(in the rows, 128 means zero)
D: rows in a few groups, each row roughly a mix of its group's directions
D (106 x 10)
[[ 86 138 124 122 152 103 114 153 128 174]
 [142  96 125 102 154 157 144  92 120 162]
 [129 139  99 170 137  80 124 132 121  97]
 [161 158 131 124  96 177 135 113 108 133]
 [137 146 161 160 125 175 128 143 162 123]
 [168 169 112 131  88 132 137 106 123 107]
 [135  89 112  89 136 122 160 145 146  96]
 [182 129 159 138 111 150 113 145  99 125]
 [130 130 161 152  94 138 117 174 102 113]
 [163 135 119 136 123 137 168 181 127 138]
 [ 89 100  92 126 102 117 132 140 129  89]
 [100 131 102 143  88 177 114 128 117 138]
 [129 104 100 128 120 105 159 180 118 109]
 [120 151 121 141 132 101 129 182 133  88]
 [136  78 126 104 152 151 154 107 127 156]
 [110 100 142 168 111  98 127  89 109 139]
 [108 135  86 121 145  94 148 101 163 126]
 [120 131 154 138 189  98 147 121 136 140]
 [102  90 131 147 129 112 153 118 148  81]
 [197 121 137 124 137 126 122 110 126 100]
 [171 121 127  79 124 145 112  94 124 133]
 [ 98  89 130 127 146 104 119 177 143 118]
 [101 126 115 142 162  93 114 150 110 168]
 [ 93  94 124 146 160  83 131 137 139 118]
 [111 167 130 156 144 120  81 129 111 154]
 [133 126  78  98 171 112 125 146 126 112]
 [ 95 116 120 111  76 148 128 133 153 101]
 [134 157 170 123 150 153 166 103 144 128]
 [126  92 153 163  82 122 132 152 139 131]
 [111 186 128 141 129 107  93 143 124 109]
 [152 110 173  91 160 123 138 112 132 147]
 [172 102 115 130 111 143 105 105 112 166]
 [158 116 157 128  90 155 134  88 125 149]
 [ 86 114 103 172 132 118 142 134  95 140]
 [135 122 168  77 148 121 149 134 155 141]
 [196 145 135 129 130 147 126 110 107 125]
 [ 95 158 120 113 123 134 110 152 120 181]
 [104 103 126 139 106 131 133  72 126 161]
 [106 132  92 128 174  90 135 113 146 115]
 [109 115 135 153 126  64 145 108 137 123]
 [121 159 109 157 100 133 128  74 136 139]
 [101 125 156 144 142 117  88  81 138 116]
 [140 135  94 106 163 147 165  95 117 135]
 [128 125 169 136  76 151 126 160 115 132]
 [141 148 105 122  72 132 151 125 163 133]
 [154 125 150  87 120 129 118 122 174  97]
 [116 134 165 141 127 178 106 131 162 113]
 [159 117 132 120 148 114 155 186 115 135]
 [146 166 153 145  75 132 122 111 128 114]
 [101 116 137  95 151 105 116 166 146  95]
 [146 148 102 164 122 142 102 157  99 100]
 [116 113  80 165 149 113 149 158 122 133]
 [141 176 143 103 119 147 143  85 127 112]
 [ 77 153 123 120 122 137 124 148 124 175]
 [113 141  90 182 128 110 140 157 121 126]
 [131 122 127 117 154  74 115  94  99 143]
 [117 118 134 112  84 156 141 117 156  86]
 [149 109 142 109 148 134 142 192 124 124]
 [184 129 153 129  96 157 121 127 110 139]
 [ 91  86 127 143 150 118 156 162 140 129]
 [ 88 146 125 118 106 130 140 180 150 111]
 [110 136 119 159 161 147 142 104 109 173]
 [148 127 172 154 171  95 119 132 126 135]
 [122 128 118 140  99 172 147 168 152 107]
 [143 107 143 139 175  88 123  95 113 129]
 [168 153 112 112 118 153 159 148 121 163]
 [104  96 106 104 136  80 119 122 102 112]
 [176 131 156 137 130 151 106 155  94 117]
 [109 125 134 132  91  83 160 116 162 133]
 [130  62 116 132 139 124 118 153 129 155]
 [ 88 120 106 149  92 144 125 121 149  91]
 [143 123 137 111 162  79 119 108  98 151]
 [132 116 114 151 114 129 161 185 139 104]
 [ 98 151 124 152 125  97 121 172 137  96]
 [101 110 180 128 143 136 114 161 100 125]
 [138  79 112 137 123  99 118 129 138  81]
 [172 144  95  96 137 139 113  95 113 135]
 [179 121 133 159 141 118 108 106  92 124]
 [118 140 153 126 120  93 143 180 144 101]
 [ 82 101 154 143 149  87 133 116 122 130]
 [ 98 106 133 164 125  81 134  96 121 132]
 [107 107  93 117 173 117 159 152 134 116]
 [ 65 113 107 154 122 118 137 142 115 140]
 [ 95 119 133 113 162  85 112 149 153 146]
 [104 114 104 170 142  92 121  93 112 125]
 [141 111  88  80 164 121 134 136 131 109]
 [162 130 147 106 167 100 128 129 102 161]
 [103 110 147  97 152 114  86  93 118 123]
 [108  67 144 136 146 135 136 139 132 162]
 [173 150 124 113  91 168 117 120 114 127]
 [129 122 143 145 118 177  97 147  86 130]
 [129 154  99 119  89 176 141 113 138 142]
 [ 93 169 163 149 113 113 119 145 138 104]
 [138  63 132 104 134 142 151 123 137 143]
 [129 119  94 137 101 134 164 177 132 111]
 [ 95 126 151  92 134 115 127 135 182 120]
 [138  93 113 168  94 129 169 142 132 128]
 [118 137 169 171 143 125 102  99 150 118]
 [ 89 144 115 103 112 127 100 157 136 167]
 [121  87 121 117 130  89 109 140 159  94]
 [192 126 158 121 129 148 117 129 105 134]
 [112  82 113 156 145  88 131 131 127  99]
 [ 77 125 132  88 127 139 147 134 161 143]
 [134 107 165 137 172  88 116 145 120 120]
 [125 111 139 163 152  69 129 136 121 110]
 [159 151 114 146 138 137 119 129  80 167]]
the one row of each list that fits no group (the others fit one group, some only roughly)
- K_211: [193 151 135 125 130 108 141 142 142 113]
- K_717: [194 135 152 136 108 106 136 133 127 121]
- K_264: [181 134 115 140 156  90 129 106 127 114]
- K_104: [133 140 113 126 130  93 120  66 112 146]
- K_277: [109 138 105  91 104 156 112  83 123 138]
- K_455: [140 155  68 144 119 156 117 144 128 117]
- K_779: [ 77 104 150 153 154 111 117 124 103 120]
- K_6: [160 137 160 170 147  98 144 154 132 134]
- K_619: [116 111 123 173 130 150 170 111 120 160]
- K_24: [152 135  79 117 129 146  99 125  86 135]
- K_476: [113 137  83 115  90 129 139  84 120 135]
- K_484: [190 134 113 125 107 143 106 123 100 125]
- K_67: [164 100 125 125 104 129 129 113 142  73]
  K_24
- K_250: [125 138 105  96 179 119  88 133 118 135]
- K_695: [ 97 106 133 169 154 129 121 148 124 170]
- K_157: [148 178 138  97 125 137  99  95 120 122]
- K_488: [109 134 134  93 114 183 103 109 142 130]
- K_121: [ 99 133 159 114 129 122 135 187 134 107]
- K_370: [150 153  84 109 102 136 155 116 119 159]
- K_891: [171 148 135 129 118 165 141 139 101  92]
- K_258: [ 91 115 138  91 182 124 133 136 135 120]
- K_814: [ 83 135 130 112 188 126 127 129 127 138]
- K_161: [116 150 102 126 101 146 105 148  97 171]
- K_75: [ 80 141 125 101 139 143 136 172 148 114]
  K_891
- K_190: [175 114 120 143 164  94 107 131 106 131]
- K_535: [130 135 107 179 120  81 143 108 123 125]
- K_358: [125 118  95 145 110 120 133  68 135 150]
- K_472: [171 117 117 140 157  91  96 137 106 135]
- K_66: [ 81 133 128 118 109 170 117 167 126 129]
- K_710: [135 155 145 167 137 109 115  77 133 144]
- K_429: [109 107 129 183 112 115 113 109  93 130]
- K_796: [112 124 120  99 104 187 120 143 147 114]
- K_907: [165  86 118 116 122 121 133  80 123 146]
- K_872: [129 144  97 139  94 157 118 137  82 149]
- K_611: [109 134 158 116 131 132 123 192 128 106]
  K_907
- K_241: [131 167 133 155 108 160 129  88 146 148]
- K_559: [112 153  92 117 155 103 138 156 155 100]
- K_737: [116 100 131 149 114 118 182 155 143 104]
- K_47: [ 86 118 131 162 168 101 152 129 119 140]
- K_521: [193 131 125 120 111 140 101 117 114 111]
- K_637: [179 140 130 137  74 143 130 125 129 135]
- K_675: [120 169 103 129 153 102  83 143 117 127]
- K_627: [ 67 128 105 142 147 124 135  97 121 145]
- K_498: [172 146 118 108 144 112 148 123 106 171]
- K_916: [153 158  93 136  95 139 161 119 122 157]
  K_627
- K_489: [187 123 145 127 155  92 136 115 124 124]
- K_225: [162 145 153 125  70 135 141 147 139 128]
- K_314: [109 108 182 141  94 122 141 144 148 114]
- K_160: [169 119 141 152  75 119 138 109 125 143]
- K_893: [ 94 125 101 161 164 101 115 134 111 102]
- K_320: [127 112 140 172 126 125 146 175 145  98]
- K_387: [156 161 109 140 120 110 144  93 111 168]
- K_628: [103 137 134 128 167 133  70 142 120 115]
- K_883: [147 142 113  96 178 107 138 118 158 114]
- K_566: [131 116 113 166 122  98 159 171 129 106]
  K_628
- K_177: [133 111 140  65 149 127 104 126 107 140]
- K_915: [156 161 138 172 136 105 139 100 128 156]
- K_224: [ 64 122 123 130  96 147 147 135 140 120]
- K_365: [ 87 127 114 128 190 117 127 142 129 133]
- K_37: [138 156 107  86 166 123  93 118 115 127]
- K_137: [159 103 178 143 103 121 128 110 104 146]
- K_909: [158 106  86 112 122 131 176 122 132 109]
- K_419: [113 174  96 164 133 105 134 148 122 108]
- K_968: [166 152 114 155 130  97 159 123 113 159]
- K_583: [154 135 164  92 159 114 121 139 157 104]
  K_583
- K_528: [148 141 133  82 113 173 142 133 150 148]
- K_389: [ 70 116 153 103 117 141 144 145 147 143]
- K_406: [131 138 104  76 156 116 134 138 138  89]
- K_755: [ 72 125 103 144 164 126 115 140 113 114]
- K_780: [139 149  82 124  90 144 163 134 119 146]
- K_426: [131 128 131 171 171 117 154 115  93 138]
- K_966: [120 121 181 119 130 156 131  93 126 160]
- K_969: [106 108 100 118  98 160 140 163 138  98]
- K_659: [136 107 153  79 164 124 104 129 106 141]
- K_936: [137  81 167 105 103 147 146 116 145 122]
- K_816: [128 124 134 140 103 189 113 163 129 138]
- K_449: [132 120 147 105 120 191 113 135 110 150]
- K_196: [139 114 110 151 118 100 137  67 130 144]
- K_48: [149 141 157 109  93 121  74 127 131 120]
- K_714: [147 163 147  96 160 115 103 131 139 163]
  K_816
- K_117: [115  91 119  97 170 134 168 128 138 125]
- K_42: [140 108 128 170 125 132 104  91  86 137]
- K_811: [145 140 155 122  95 142 151  82 119  98]
- K_734: [134 134  98 164  79 107 137 101 137 129]
- K_197: [131 140 111 163 101 157 100 153  95 111]
- K_935: [102 131 158 101 114 115 131 154 152  82]
- K_596: [145 135 170 112 145 176 117 152 147 138]
- K_82: [126 178 161 116 122 147 116  88 118 136]
- K_993: [ 90 161 130 158 162 121  99 140 119 147]
- K_770: [ 95 144 171 101 145 109  97 145 138 114]
- K_282: [138 160  74 142  93 136 132 141 143 115]
- K_185: [109  89 109  83 134 111 124 153 106 109]
- K_692: [102 109 109 135 177 128 110  90 111 137]
- K_366: [148 120 127 115 169  85 144  91 141 141]
- K_175: [162 122 170 159 107 111 119 146  99 114]
  K_811
- K_943: [159  83 144  81 112 136 112 123 136 127]
- K_396: [144 120 115 174 134 143 102 115  80 122]
- K_329: [157 136 102 136  87 165 113 128  94 130]
- K_925: [107 122 173 121 153 136  82 103 136 118]
- K_323: [142 159 101 111  92 164 133 157 149 123]
- K_268: [170 152 137 139 102 123 128 175 126 103]
- K_629: [158 144 109  92 113 136  96 109 115  90]
- K_142: [157 135 164  98 128 172 119 154 112 137]
- K_644: [171 141 145 156 151 105 154 156 122 149]
- K_444: [153 118 131 169  69 127 116 125 125 137]
- K_795: [114 106 155 134 162 105 152 118 164  96]
- K_271: [170 138 130  88 113 129  82 111 123 127]
- K_947: [165 167 125 148 136 109 149 109 116 166]
- K_454: [125 147 154 107 124 113  63 139 126 124]
- K_955: [128 114 129  90 156 139 136  81 145 160]
  K_629
- K_616: [120 124 120 115 178 150 130  97 112 168]
- K_199: [ 96 103 106 128  77 155 141 142 142 118]
- K_951: [129 114 131 147 143 157 135  90 111 179]
- K_961: [145 141 132 134  61 132 147 151 143 123]
- K_401: [130 134 144  76 140 159 100 103 121 152]
- K_436: [ 74 124 127 109 173 133 123 153 131 120]
- K_148: [115 113 148 161 127 139 128 170 157  89]
- K_680: [124 109 155 121  70 137 150 116 141 154]
- K_68: [132 121 128 189  98 130 118 132 115 161]
- K_500: [ 84 161 161 167 128 129 116 136 125 140]
  K_199
- K_842: [159 132 104 153 145 116 105 135  80 153]
- K_12: [128 143 123 186  84 115 136 145 127 122]
- K_228: [135 150 141 128 141 107 107  71 117 158]
- K_788: [104 141  90 151 147 104 147 166 131 102]
- K_505: [164 158 136 141  87 131  93 109 110 135]
- K_216: [163 146 151 134 135 160 148 175 143 138]
- K_537: [ 98  78 154 143 116 129 114 159 116 112]
- K_997: [166 170  94 132 111 118  97 122 112 125]
- K_487: [ 81 113 145 130 124 128 158 119 164  96]
- K_904: [108  92 146 125 158 100 114 158 128  92]
- K_152: [156 158 154 176 142 113 133 107 136 151]
- K_867: [116 159  77 155 159 112 139 139 119 121]
- K_882: [121 107 127 127 167 152 140  99 113 176]
- K_165: [ 87 109 125 158 153 133 176 136 131 142]
  K_537
- K_34: [ 97 120 121  99 107 178 103 121 143 111]
- K_124: [130 117 156 166 104 150 122 100 119 170]
- K_141: [159 131 134  83 139 153 139 164 118 156]
- K_767: [130 114 135  63 149 123 128 133 142  97]
- K_819: [113  94 134 130 155  76 119 142 110 103]
- K_257: [174 131 119 135 140 169  99 121  94 130]
- K_265: [ 95 143 120 188 132 130 158 127 123 141]
- K_201: [157 135 118 156  67 139 131 110 119 136]
- K_666: [ 82 107 150  94 137 150 134 111 138 159]
- K_253: [104 121 132 182 115 130 176 139 129 131]
- K_865: [124 116 166  93 149 167  96 141 136 128]
- K_335: [120 155  99 119  96 125 162 174 138 120]
- K_98: [160 113 107 176  87 125 128 132 118 144]
- K_880: [ 75 128 128 118 156 143 122 174 128 117]
- K_480: [151 135 113  68 141 119 106 128 133  98]
  K_335
- K_226: [ 95 120  86 151 108 120 109 142  94 150]
- K_719: [110  93 135 111 156  80 109 129 109 110]
- K_577: [121  97 137 167 119 151 152 108 126 172]
- K_79: [167 144 153 118 143 163 142 163 134 154]
- K_749: [ 97 142 156 112 164 101 153 109 152 113]
- K_4: [113 132 145  94 124 177  89 107 136 125]
- K_434: [171 148  99 153  95 135 125 108 108 149]
- K_173: [130 124 103 181 115 138 176 127 123 137]
- K_783: [155 147  95 125 110 137 177 106 125 103]
- K_478: [ 90  91 126 130 134 108 110 140 133  80]
- K_696: [115 143 171 122 147 152  88  94 139 136]
- K_595: [153 127 161 114 125 145 151  97 159  90]
  K_749
